In the data rows, the value 128 means zero.
Each row of this table is followed by its label. One hidden rule gives the labels. It looks at one to three of the table's principal directions, none of them among the few with the most spread.
[119 155 127 121 128  93 127  88 113 118 163 102 141 111 146 118 112 119
 103 126 108 153  77  75 100 149 103 147 139 147 154 115] 1
[123 164 160 127 138 100 129 119 119 135 113 105 168 114 119 156 150 112
 137 128 103 157 133 111  97 105 114 167 127 110 150 112] 0
[110 114 146 140 117 117 126 160  95 135 141  93 149 152 120 152 125  88
 139 139 106 160 133 133 120 120 126 150 146 112 147 115] 0
[150 146 122 115 120 144 145 102 163 117  85 170 120  94 142 108 127 173
 135 119 157  71 147 155 122 140 166 112 105 139  96 135] 1
[136  48 143 150 112 150 142 184  99 169 163  98 107 174  93 151 168 101
 124 137 134 165 147 166 183 105 149 104 165 109 152 125] 1
[116 131 144  99  84 138 170 120 131 114  82 127 133 104 144 125 114 149
 130 118 163  83 148 173  84 148 204 154 128 127 131 138] 0
[ 98 207 141 112 173  79 101 117 127 119  88 117 176 107 135 159 112  98
 151 127  94 146 123  77  63 108  71 188 104 107 138 135] 1
[ 81 197 133 109 185  71  87 110 115 130 133 108 178 119 140 152  80  72
 144 138  83 168  99  45  68 123  56 178 120 130 145 131] 0
[136  98 180 154  88 113 166 159  91 159 126  69 158 147  83 163 197  99
 138 144 109 175 148 169 130  99 157 151 156 109 167 101] 0
[180 108  88 125 148 120 140 127 143 150 117 146  69 100 150 105 156 158
 100 115 155  91 101 125 162 138 117  81 126 124 116 154] 1
[183 167  89 126 163 120 114  78 166 111 122 170  92  75 168  96 144 187
  93  98 135  93  92  88 145 137  87  98 102 125 108 132] 0
[110  80 177 173  91 171 123 180 117 116 159 109 130 212  54 181 169 129
 161 135 123 184 170 178 171  86 136 128 137 103 146 123] 1
[116 150 190 131 103 128 149 119 128 134 102 116 188 126  92 160 153 123
 163 140 115 146 171 158  99 104 171 162 127 125 138 101] 2
[145  56 129 132 110 138 162 182  95 180 125  96 112 138 118 128 170  94
 112 138 138 135 151 178 162 114 169 114 164 110 144 122] 1
[100 115  94  94 179 127 105 142 122 165 136 138 124 124 151 109  78  79
 118 138 130 125 128  98 130 133 111 121 140 141 119 144] 2
[132  91 124 135 137 132 124 154 124 152 149 131 106 156 114 143 121 116
 143 139 142 129 127 135 157 130 129  94 140 131 123 149] 2
[124 171  98 106 167  89 107  66 127 140 164 136 154  83 172  84  72 102
 109 142  99 127  77  49 104 167  94 121 131 181 117 107] 2
[143 111 118 142 136 108 121 122 100 151 181 102 132 126 139 116 131  98
 104 138  99 162  95  94 149 138 105 113 155 140 143  99] 1
[151 138 103 135 161 144  97 120 165 108 134 176  87 133 138 132 114 172
 134 109 147 102 118 109 158 129  93  89 103 119 101 157] 2
[111  53 129 135 102 145 149 192  88 162 140  85 115 169 101 130 155  82
 116 143 131 158 148 173 156 112 152 131 163 117 152 127] 0
[122 163 116 126 151 129 101  99 150 104 136 152 128 123 134 119 109 148
 127 121 122 127 114  94 124 130  93 127 107 138 116 132] 0
[137  88 119 108 124 126 155 159 115 167 105 125 112 115 147 128 117 106
 131 135 157  92 142 161 129 142 176 110 147 123 121 146] 2
[148 150 104 139 154  90 108  83 118 138 181 120 137 105 151  95 119 112
 102 139  89 154  70  59 137 150  75 108 136 165 129  98] 1
[123  54 198 188  76 126 153 219  67 167 150  50 156 209  45 204 207  69
 169 161  98 211 169 196 161  78 149 142 169  89 171 103] 1
[171  38 117 146  88 174 162 165 121 151 146 129  74 146 122 112 169 151
 104 122 164 109 146 194 198 131 186  74 155 119 125 126] 1
[137 174 160 111 145  51 151  87 101 176 124  84 191  72 143 143 137  81
 129 146  91 153  99  80  72 135 128 160 149 142 159  98] 2
[110  80 158 154 132 113 125 202  79 170 149  69 141 184  83 183 165  60
 146 147 101 198 144 141 148  86 105 144 160  91 166 127] 0
[128 150 135 101 102 165 150 104 174  91  69 180 117 104 142 121 104 194
 146 108 181  52 162 175 101 145 196 127  97 130  96 153] 1
[123 146 159 115 160  76 139 140 103 180 105  86 166 110 116 168 157  76
 139 139 105 163 129 104  95  98 112 163 143 105 163 128] 1
[123 162 112 106 120 142 129  93 161  84 101 163 111 105 151 107 100 178
 121 107 156  82 121 126 102 150 139 134 100 137 110 148] 0
[105 133 174 144  90 140 142 153 120  99 103  98 146 161  83 170 174 138
 143 119 124 161 158 166 109  92 137 178 122  92 159 128] 0
[105 221 111  74 166  68 122  60 132 123  94 130 177  47 192  98  66 106
 115 126 107 101  91  55  37 162 109 178 113 154 126 121] 0
[129 146 133 120 123 167 124 110 177  89 100 183 106 131 121 135 113 194
 150 108 169  82 153 152 129 129 151 112  94 126 100 158] 1
[151  92 104 140 110 156 141 135 140 128 128 144  91 135 116  93 158 155
 111 129 147 111 132 161 170 130 140  93 126 144 111 131] 1
[172 146 122 142 137 112 129 114 134 118 123 123 107 101 142 132 177 162
  99 102 122 132 104 110 139 114  96 128 121  96 142 123] 0
[128 211 174 123 151  88 119  79 146 119 105 134 186  95 125 169 126 139
 162 125 104 138 128  89  74 116 113 162 105 121 134 116] 2
[ 97 123 175 154  97 111 133 162  92 129 133  83 176 169  91 173 132  81
 171 155  96 171 147 149 105 116 136 162 141 120 147 109] 1
[163  96 142 198 110 162 108 177 142  95 142 134  81 197  66 171 206 179
 147 115 127 160 143 166 201  82  82  97 108  82 126 140] 1
[ 95 135 147 124 132 117 114 142 102 128 145 102 161 143 132 154  96  87
 140 134 106 157 131 111 103 126 123 160 142 116 146 117] 1
[150  81  55  95 133 120 149 123 107 159 148 117  73  85 193  52 113 111
  49 119 147  96  79 110 147 171 137  99 161 150 133 131] 0
[144  97  98 140 110 128 134 135 112 125 155 115  97 133 142  99 132 128
  99 129 128 127  98 129 153 150 122 106 142 139 129 124] 0
[104 122 129 118  99 177 133 153 155  87  78 165 111 149 121 133 103 164
 156 118 170  77 176 191 118 130 173 134 101 117  99 159] 1
[113 220 103  87 165 136 103  53 201  74  78 205 126  83 152  97  78 196
 137 106 154  66 123  90  83 144 106 136  66 157  85 162] 1
[148 136  89 123 116 174 123  86 178  85 123 196  92 110 150  72 102 200
 117 114 162  65 129 143 152 159 148  84  97 164  77 134] 1
[110  86 112 130 130 179 110 180 141 114 121 154  84 177 111 141 116 142
 140 118 161 113 162 166 163 112 130 110 119 104 112 167] 0
[168 139  88 125 148 106 128 117 139 122 114 143  83  94 170 113 128 157
 106 109 143  88  89 107 132 150 103 104 117 118 116 151] 0
[108  98 181 156  97 175 131 172 130 119 123 121 141 190  59 177 173 136
 163 131 133 164 189 188 153  79 153 142 127  99 141 125] 1
[117  71 158 150  83 138 157 184  82 151 135  70 142 166  89 147 182  87
 123 142 114 177 157 181 144  99 158 152 162 106 165 104] 0
[143 107 109  90 119 125 172 104 129 173 107 140 130  75 162  78 108 117
 111 142 156  74 132 150 117 165 201 104 147 170 110 122] 2
[186 151  60 102 165 160 118  72 208 101  97 228  47  73 178  71 110 233
 100  89 191  25 109 116 160 158 124  57  82 146  67 174] 2
[121 172  95 114 160 135  94  97 160  85 123 161 104 114 149 107 109 166
 105 101 133 115 106  85 121 128  74 136  96 125 118 147] 0
[106 124 124 127 169  93 101 145  91 165 169  94 152 139 135 142 104  56
 125 145  89 179 106  74 125 123  82 140 154 126 151 117] 1
[142 151  91 113 147 120 115  72 140 126 158 153 128  87 171  72  90 135
  99 129 119 108  92  82 129 165 116 104 127 172 107 108] 2
[145  89  86 140 141 144 112 141 123 133 171 128  81 143 135  96 144 130
  85 120 127 145 102 111 182 127  90  96 139 129 131 128] 0
[148  33  87 173 148 122 106 205  69 182 206  75  83 183 112 118 171  58
  89 147  92 201  97 113 216 108  60  87 176 113 152 114] 1
[100  82 182 153 101 148 138 212 104 143 107  97 144 198  64 201 158  95
 183 144 132 161 190 197 136  83 157 149 139  84 145 142] 1
[145 108  69 105 140 166 125 110 162 121 125 181  72 107 160  67 104 168
  94 113 169  70 122 133 160 154 139  82 117 154  92 150] 1
[ 65 201 103  81 162  98  94  71 127 105 138 136 180  93 178  88  23  87
 123 139  99 123  96  50  53 168  99 173 118 177 118 117] 1
[125 172 137 116 109 102 145  84 131 106 114 121 151  95 145 117 117 142
 124 125 123 115 105 112  81 152 139 154 120 146 134 118] 0
[ 94 117 169 147 107 122 123 155  94 126 157  84 163 171  96 169 130  89
 148 141 101 185 137 131 118 112 126 160 147 114 160 111] 1
[139 110 138 152 145 121 108 131 108 149 190 105 132 149 113 143 151 107
 113 131  97 188 108  92 165 110  90 115 151 121 154 104] 1
[171 135  76  93 143 118 150  68 155 145 120 167  94  55 188  58 104 162
  87 120 159  57  90 107 130 179 153  81 127 174  98 134] 2
[134 105 166 188 136 111 106 188 105 146 152  94 135 199  59 200 184  98
 174 149  93 198 137 134 167  79  71 121 133  93 146 131] 1
[136 141 152 146 119 128 127 125 138 118 123 133 141 138 107 151 142 144
 155 131 123 133 140 138 128 118 130 126 117 124 123 124] 1
[158 172 115 143 108 178 114  75 201  43 107 208  93 118 132 104 128 246
 134  94 161  69 135 145 145 140 130  99  69 136  80 139] 0
[119  80 113 117 119 138 137 157 106 143 147 111 101 143 140 124 111 107
 110 127 146 126 122 140 141 141 149 118 155 123 141 141] 1
[149  43  82 132 109 190 132 164 134 128 157 156  49 156 141  93 120 157
  97 114 175  93 135 172 200 146 161  65 144 128 108 149] 1
[111  98 100 111 141 105 127 141  85 170 162  95 136 119 161  97  92  57
 100 148 108 145 104 101 125 151 125 129 166 149 140 111] 1
[ 78 187 151  99 139 110 122 106 130 111  94 119 179 114 125 140 103 109
 142 128 113 141 139 105  61 117 120 193 113 129 143 128] 0
[ 95 137 168 138 123 101 125 133  89 146 155  75 188 146  99 151 141  69
 135 150  79 200 129 107 105 106 112 173 150 130 166  91] 0
[144 196 172 140 140  90 125  94 149 115 102 133 163 110 110 176 150 155
 167 124 114 134 124 105  93 113 107 146 102 115 131 129] 2
[178 140  90 129 126 187 122 101 205  73  86 222  57 107 149  98 130 246
 126  89 190  35 146 165 167 140 146  71  75 123  67 164] 1
[127 138 120 115 111 137 137 117 139 103 108 143 118 114 150 118 106 153
 126 117 148  91 128 141 110 148 153 131 118 129 117 138] 0
Here are more rows. What is the label of each one?
[164 111  90 106 112 185 147  74 182 117 126 204  85  90 158  56 105 203
 104 116 184  44 136 157 164 169 194  61 114 179  76 130]: 2
[125 175 175 152 105  96 130 114 114  95 125  92 168 131 109 171 159 135
 143 122  94 169 116 114  89 112 105 177 120 103 160 107]: 0
[145 152 119 122 105 180 134  73 195  79 105 206 107 110 130  92 109 220
 140 114 172  57 148 160 138 152 173  90  87 164  75 138]: 2
[150 112  78 114 119 168 133 110 154 111 118 172  88 100 167  63 112 169
  94 113 158  69 130 148 153 155 155  94 117 148  91 127]: 1
[176  96 156 163 101 159 150 141 145 134 122 139 108 144  86 148 204 175
 137 121 144 129 159 182 180  98 156  94 125 108 125 120]: 2
[130  89 162 192 128 144 103 207 121 133 137 118 118 217  47 200 183 118
 186 145 114 179 165 168 184  72  87 109 120  87 127 144]: 1
[123  98 115 122  89 154 153 145 127 112 107 128 104 133 131 105 131 144
 115 123 155  99 140 175 129 140 169 129 130 131 123 138]: 0
[166 189  55  63 163 127 133   1 193 116 118 216 104  11 227  19  52 197
  76 107 167  19  78  70 106 207 156  78 102 208  71 128]: 2
[147 126  83 118 137 158 119 117 163  96 115 172  69 117 152  94 124 186
  99  99 163  82 118 130 152 138 117 101 104 125 105 158]: 0
[146 174  89 115 123 186 110  59 214  44 105 231  78 105 154  79  87 250
 125  93 181  39 126 133 137 162 138  87  67 159  64 157]: 0
[147  34 131 157  90 181 144 199 115 137 146 122  72 184 102 148 163 141
 126 121 162 128 159 201 196 113 168  89 151  94 132 143]: 1
[149  22 130 134  85 169 176 206 107 166 114 108  71 162 107 141 177 128
 117 123 178 111 165 219 180 114 198  98 162  94 142 153]: 1
[201 114  69 137 134 161 128 104 175 101 124 184  39  99 159  79 163 221
  79  89 169  69 103 135 190 141 114  62 104 122  96 148]: 0
[113 118 156 146 108 110 139 140  97 146 146  84 164 149  95 141 154  88
 136 152  96 178 130 132 122 114 125 150 147 136 153 102]: 1
[ 96 109 159 153 142 130 100 160 103 149 175 100 160 186  78 166 136  76
 153 151  91 204 143 114 150  92  94 138 145 123 149 112]: 2
[108 179 141 115 119 156 122  94 170  83  87 172 152 116 122 122 107 172
 153 120 141  95 161 144  97 127 149 148  89 141  99 129]: 1
[107 175 191 153 107 101 125 136 121  94 105 102 174 154  91 202 141 130
 184 130 106 158 141 134  81 107 117 178 111  96 148 130]: 0
[154 122 127 121 140  94 147 108 108 177 145 105 144  91 146 112 145  98
 106 140 111 140 106 105 130 136 135 118 155 143 143 102]: 2
[133 130 122 112 106 126 153 116 123 124 109 122 128  99 153 107 125 135
 109 121 139 103 125 142 107 146 161 140 133 132 130 122]: 0
[124 145 208 175 130  71 132 163  84 160 132  44 190 166  47 215 229  74
 159 148  62 243 135 115 116  54  71 185 143  82 194 101]: 0
[ 97 155 151 132 170  62 105 152  83 163 141  67 179 139 116 175 130  43
 142 148  70 202 108  70  92 100  61 178 146 106 169 119]: 0
[141 157  91 121 135 124 111  92 146  83 139 153  96 104 176 102  91 169
 102 103 138  96  84  90 120 163 102 117 111 133 115 140]: 0
[117 171 109  91 154  84 127  90 116 136 125 116 150  74 182 105  84 100
 104 125 114 117  90  72  76 158 116 156 135 142 138 121]: 0
[ 57  96 233 161  82 115 143 191  59 154 160  28 212 217  28 219 174  39
 176 166  77 254 171 159 106  70 142 203 171 103 203  95]: 1
[130  40 108 137  99 146 154 209  88 163 122  96  94 160 123 122 149  87
 117 140 144 125 150 191 163 125 162 114 161 109 134 137]: 1
[133 123 108 133 165 102 104 136 121 149 156 127 113 139 133 136 109 104
 134 138 118 140  97  88 143 136  83 103 133 135 125 145]: 2
[ 95 107 152 132 136 118 119 164  88 158 152  83 161 159 107 157 130  62
 133 144  98 186 141 120 125 103 117 157 156 113 160 112]: 1
[154  65 119 149  77 139 160 151 101 136 155 104  97 142 133 110 146 128
 108 134 140 121 115 168 161 153 168  97 157 135 133 116]: 0
[103 168 172 155 126 127 104 145 140  91 105 129 160 169  81 187 139 137
 184 131 110 155 156 136 108  94  97 161  97 101 127 137]: 1
[127 178 158 156 137 126 100  99 159  87 137 148 142 152  88 164 142 169
 162 123 114 153 123 104 127 108  82 131  94 126 123 133]: 2
[145 217 122  86 128 101 148  38 167  94  73 164 151  36 186  93  97 181
 117 107 142  59 107 102  55 167 156 151  95 152 107 122]: 0
[143 141 111 153 167 116  91 123 136 133 156 140 124 140 114 125 141 123
 132 136 100 156 108  88 160 114  59 104 116 136 115 123]: 1
[149 129  78 106 143 128 125  79 139 136 158 159 110  83 183  61  82 137
  91 128 135  89  92  94 139 177 136  87 134 176 101 114]: 2
[121 112 159 148 120 101 135 165  87 149 141  68 149 153 100 169 172  84
 129 136  97 190 126 127 125  97 108 161 152  96 173 114]: 0
[119  61  92 141 119 206 107 191 146 104 129 166  62 187 112 117 122 155
 127 115 168 105 168 185 193 114 133  92 117 107  99 162]: 0
[108 106 176 142 117 110 143 184  87 160 116  69 160 162  83 185 177  76
 148 141 106 186 156 153 117  82 129 172 151  87 172 121]: 0
A new table starts here. Each row of this table is followed by its label. One hidden rule gives the labels. It looks at one to three of the table's principal directions, none of them among the few with the most spread.
[ 94 122 127 162 166 145 112 129 179 134 111 160 121 117  96 134 135 108
 158  68 108 139 117 143 128 153 123  97 128 158 173 162] 1
[168 138 133  99  43 133  98 146  86 109 168  88 126 120 154  81 110 146
 118 195 155  90 149 118 151 130 126 138 120 101 128 108] 1
[152 128 100 173  57 132  76 162 132  88 120 116 121 102 144  93 119 141
 122 123 139  73  77 124 166 141 113 116 104  83 143 122] 2
[147 125 121 121 129 119 145 114 123 130 125  96 142 140 140 148 125 133
 122 129 130 130 137 137 118 136 135 130 118 128 105 109] 2
[108 148 138 140 125 158  41 180 177 144 184 156  40  77 162 105 139 126
 164 105 138 174 101 121 185  93 114  86 133 171 224 227] 1
[134 109 100 156 159  87 205  92 108 113  58 124 209 177 115 181 140 145
  86 110 109 100 112 128  90 132 147 166 124  76  36  52] 3
[163 141 123  96  77 136 139 114  58 106 121 106 147 120 144  80 119 128
 115 203 150 105 163 109 122 105 130 141 115  82 101  91] 3
[136 113 125 111 149  90 199  82 120 157 122  94 154 172 116 173 148 125
 106 114 124 144 177 141  65 123 144 162 130 133  74  76] 1
[130 132 130 143 156 116 142 148 153 153 138 138  94 139 141 175 148 139
 117  82 111 158 108 121 118 106 113 143 149 160 120 127] 1
[ 98 132 138 137 181 139 126 136 159 147 125 167 103 120 116 147 138 116
 145  90 112 164 115 129 126 117 120 115 144 165 154 164] 2
[100 119 135 104 173 139 140  84 170 151 114 110 156 127  88 138 132  91
 176  92 135 149 185 182  90 166 156  81 107 176 167 160] 2
[136 132 147  96 101 135 153 132 102 137 140 125 143 144 110 125 130 130
 122 147 127 119 167 127  97 128 119 150 147 135 116  93] 1
[117 132 126 146 139 127 127 140 139 139 129 155  98 122 128 134 146 126
 125 105 118 147 115 114 124 100 115 136 141 134 137 136] 2
[ 80 105 106 205 255  76 213 108 200 157  53 184 172 187 100 255 180 143
 101   0  69 164  75 136  82 115 141 158 155 145  70 103] 2
[119 104  90 204 160  91 169 124 162 126  75 143 151 159 122 202 154 144
  92  45  93 127  65 127 106 122 121 155 127  95  74  87] 3
[ 62 118 140 157 161 124 128 154 162 143 124 210 117 133  93 150 154 129
 121  82 107 148  88 119 124  97 118 145 167 128 147 156] 3
[150 109  97 157  87 126  97 121 159 114 124  71 112 109 134 124 109 113
 139  98 141 108 100 161 134 173 123  95  81 119 139 133] 3
[102 112 114 173 157 121 126 117 194 150 123 132 121 136 106 164 153 117
 145  44 107 149 128 151 110 144 131 111 121 153 158 145] 1
[ 78  94 152  99 206 102 241  64 122 142  68 150 255 206  39 193 128 120
 114 111  98 110 178 162  45 182 162 163 154 131  54  60] 3
[141 127 106 160 117  95 128 124 158 144 140 105 109 136 146 147 165 137
 118  83 130 134 139 132 113 104 136 139 120 127 132 118] 1
[ 93 128 150 118 192 145 126 114 153 148 138 156 121 129 112 140 123 113
 154 117 113 169 144 131 135 142 137 108 141 172 158 173] 2
[139 125 154  49  58 162 115 115  77 110 147  86 167 116 104  67  83 110
 149 216 165  91 184 156 122 173 135 108 111 117 138 121] 3
[112 120 108 192 194 100 138 134 200 142 103 144 138 151 131 203 160 147
 126  28  97 143  88 140 130 133 138 125 132 151 128 136] 2
[127 160 143 123 132 133 106 181 119 151 169 176  43 104 168 122 159 142
 117 133 129 176 109  83 148  39 101 151 168 149 153 161] 2
[148 140 119 136 102 128 160 129  73 114 105 150 138 136 128 107 143 137
  99 157 117 111 139  88 109  89 110 167 142  85  89  71] 1
[195 131 122 146  77 115  91 192 177 140 190  49  77 140 188 195 119 175
 115  71 123 120  81 145 159 161 100 130 125 178 127 112] 3
[148 118 122  99 104 127 175  85  54  85  70 106 221 147 101  98  92 124
 109 203 139  63 148 131 108 168 145 143 109  64  58  58] 2
[103 124 122 161 158 137  79 144 215 155 154 128  78 106 136 158 147 118
 166  45 123 173 109 157 146 134 128  81 117 182 201 202] 2
[143 106 124 145 102 109 139 137 137 112 125  99 170 163 120 165 107 155
 104 114 115  83  98 142 132 182 127 148 127 111  86  82] 3
[136 141 143  96 144 131 119 126 135 158 170 108  79 117 153 129 133 119
 143 136 140 174 159 130 128 107 131 117 130 174 153 161] 2
[ 90 130 146 104 143 149  93 119 137 136 149 151 104  98 115  85 122 101
 161 151 145 153 148 134 144 123 140  97 125 146 184 194] 2
[167 141 135  89  91 129 112 148  96 136 174  88  72 112 180 121 113 137
 115 177 152 151 120 115 146  97 113 137 127 135 115 135] 2
[108 129 117 135 101 138 139 102  86 106  87 169 157 113  88  59 142 102
 128 162 136  99 160 111 102 103 131 135 122  70 132 108] 1
[127 127 131 100 112 150 136 101  83 106 106 127 165 120 109  84 105 110
 136 186 139 110 156 127 123 143 135 119 114  97 119 117] 3
[ 90 142 152 115 126 161  93 165 131 135 149 188  88  97 117  98 134 117
 147 136 131 152 117 115 144  92 109 117 155 144 181 181] 3
[147 147 136 118  74 170  42 163 109  93 162 125  96  79 156  49  90 131
 154 192 150 100 112 111 205 146 119  91 112 121 185 176] 2
[125 114 136 124 134 119 164 119 102 115 110 134 179 163 108 149 110 143
 103 148 110 102 119 120 121 157 129 158 142 106  75  82] 3
[105 124 131  85 189 118 194  55 124 166 100 118 155 140  97 141 156  86
 148 121 139 176 214 158  52 106 161 119 119 151 120 128] 3
[134 133 148  79 115 146 156 123  62 111 118 135 171 139 122 112 102 134
 114 202 133 115 144 114 125 126 128 146 141 101  88  99] 1
[115 105 106 165 169  74 197 103 143 142  89 133 168 177 118 202 161 144
  87  73 106 133 109 131  83 109 142 173 137 102  58  76] 2
[102 125 118 170 123 112  84 141 180 135 147 146  97 113 126 114 155 128
 139  84 132 126 115 132 146 116 137 116 125 132 181 169] 1
[146 136 128 130  92 127  83 153 148 138 178 103  73 109 160 116 132 135
 135 123 142 138 127 128 151 117 120 119 123 148 164 155] 1
[175 150 137 128  83 137  72 189 125 130 200 103  52 113 196 126 114 164
 117 149 129 139  94  95 190 113  99 136 140 152 145 145] 1
[103 130 161  59 135 140 144  85  96 140 139 133 142 121  84  69 116  88
 154 190 153 128 209 142  94 140 149 120 132 147 148 141] 1
[119 120 136  82 152 143 185  56  59 102  70 128 222 144  82  90  98 101
 134 206 133 101 189 133  95 163 158 126 112  90  83  89] 2
[157 133 122 113  62 149 117 132  48  81 114 124 144 110 140  64  91 132
 107 222 143  83 113  95 156 126 114 141 116  58  95  96] 2
[131 122 129 113 167 121 204 109  92 115  63 138 209 166 104 174 119 138
 104 134 110 109 121 132  91 142 133 153 140 107  49  65] 2
[129 114 123 144 151  89 204 125 113 129  89 142 186 184 112 195 145 157
  78 102 102 107 107 120  88 121 128 187 156 101  42  50] 3
[172 132  83 182 129  80 132 121 165 145 130  78  89 133 181 168 171 144
 110  62 129 144 118 127 119  92 134 136 103 129 115 111] 3
[136 121 117 145 105 144  84 155 172 127 143  99 101 107 143 147 116 128
 146  86 132 135  89 156 150 153 114  92 108 147 160 160] 1
[140 137 135 108  80 139  90 133 121 129 167 109  95 104 134  74 125 117
 144 159 151 120 163 128 138 126 127 116 119 135 170 147] 1
[167 129 115 134 110 114 172 122  91 118 108 106 158 158 139 150 129 149
  95 139 114 106 132 110 109 127 119 164 131 100  66  56] 2
[112 123 129 121 107 125 154 111  68 101  98 164 172 136 100  85 122 126
 103 188 131  92 134 101 118 113 132 160 137  63  91  92] 1
Here are more rows. What is the label of each one?
[ 79 133 134 134 232 129 171  94 136 141  73 196 151 131  91 138 151 101
 143 104 109 161 142 123 100 105 145 121 145 145 130 149] -> 2
[156 109 121 113 119  99 194  58  93 114  94  73 220 178  90 123 115 124
 114 156 126  69 201 146  77 193 159 151 107 102  66  39] -> 1
[149 115 140 102 114 123 131 117 130 118 138  75 163 148 117 136  89 132
 132 144 134  89 139 159 130 205 139 121 115 146 111 106] -> 3
[131 137 121 142  65 131 108 164  98 112 135 158 105 111 136  92 143 140
 105 150 136 108 104  97 137  78 105 154 141  81 129 115] -> 1
[ 96 123 117 155 197 107 148 135 150 134  92 172 121 128 137 178 144 132
 112  88 118 160  60 124 132  89 132 135 139 121 103 152] -> 2
[124 121 113 154 104 156  85 137 170 124 130 112 116 104 122 123 125 114
 160  86 128 131 119 154 139 155 119  83 102 137 179 160] -> 2
[148 132 136  92  75 126 130 116  90 110 131 101 168 131 114  80 118 127
 128 181 154  76 178 137 115 147 143 134 119 106 124  96] -> 1
[110 100 125 123 191  98 209  50 102 108  54 126 236 177  71 143 106 114
 113 147 113  85 152 145  87 192 167 145 118  98  52  68] -> 2
[132 121 113 175 103 117  99 151 150 119 141 132 106 128 141 132 133 145
 115 101 116 115  88 114 154 131 116 137 127 112 135 127] -> 1
[ 95 121 148  81 163 147 146  68 128 142 118 124 165 126  77  97 119  83
 171 149 141 141 210 163  91 163 158  94 114 155 159 152] -> 2
[124 153 144 116  88 151  49 176 151 158 215 139  10  77 169  86 147 122
 153 133 149 183 135 109 165  67 105 110 140 169 218 209] -> 1
[131 144 131 127  80 153  57 174 135 132 180 135  46  80 165  88 130 126
 142 142 148 154 104 113 170  86 105 108 127 135 188 187] -> 2
[117 143 148 106 162 142 102 126 151 151 164 133  92 112 138 116 131 116
 161 131 133 167 161 131 144 124 138 102 133 182 180 183] -> 2
[121 122 133 107 118 126 155  78  87 111 107 127 189 142  90  79 120 113
 130 181 135  89 192 126 105 153 154 137 119  96 114  94] -> 1
[ 87 100 107 161 168 104 191  71 142 137  67 152 179 156  68 151 157 100
 121  77 108 129 150 144  61 132 143 142 122 102  99  93] -> 1
[160 144 133 124 111 114 128 152 120 141 161 114  90 134 160 136 141 149
 111 130 128 133 133 108 131 103 115 153 144 146 120 110] -> 1
[212 141 114  84  61 128 156 119  38  90 110  54 169 134 170 107  94 149
  97 217 153  79 142 117 127 135 126 147 102  77  51  50] -> 2
[100 129 122 128 134 140 140 113  98 107  80 172 162 114 100  92 132 110
 130 153 134 114 127 121 116 106 134 125 126  84 124 128] -> 3
[112 154 135 125 178 130  95 148 186 196 192 143   1  92 177 152 181 113
 157  72 134 244 144 120 129  38 119 106 143 209 203 220] -> 3
[104 128 136 126 135 133 131 117 126 130 123 155 141 128 103 106 137 117
 137 133 126 126 154 125 117 124 135 128 135 125 145 133] -> 1
[ 97 127 118 145 172 133 136 106 149 144 108 158 116 116 117 132 153 105
 144  96 121 170 137 130 111  97 134 112 124 133 150 159] -> 3
[117 120 136  92 126 145 116  87 138 135 139  93 143 116 105  97 113  95
 168 146 150 135 188 165 114 165 152  87 100 148 166 158] -> 2
[169 128  76 201  51 110 105 168 111  96 114 122  93 113 178 125 145 158
  80 113 126 101  46  89 154  77  95 159 113  48  93  88] -> 3
[111 134 131 129  75 151  71 141 129 116 152 144 113  95 119  61 130 117
 151 152 148 111 146 126 151 121 128 106 119 110 190 165] -> 1
[137 148 140 125 109 159  66 176 129 119 163 142  73  90 161  97 109 135
 143 150 135 136  93 109 186 119 107 107 134 145 173 177] -> 2
[150 133 140 117  94 125 147 169  93 117 134 135 148 153 140 153 122 166
  91 150 118 103 101 107 132 118 107 171 159 108  81  78] -> 3
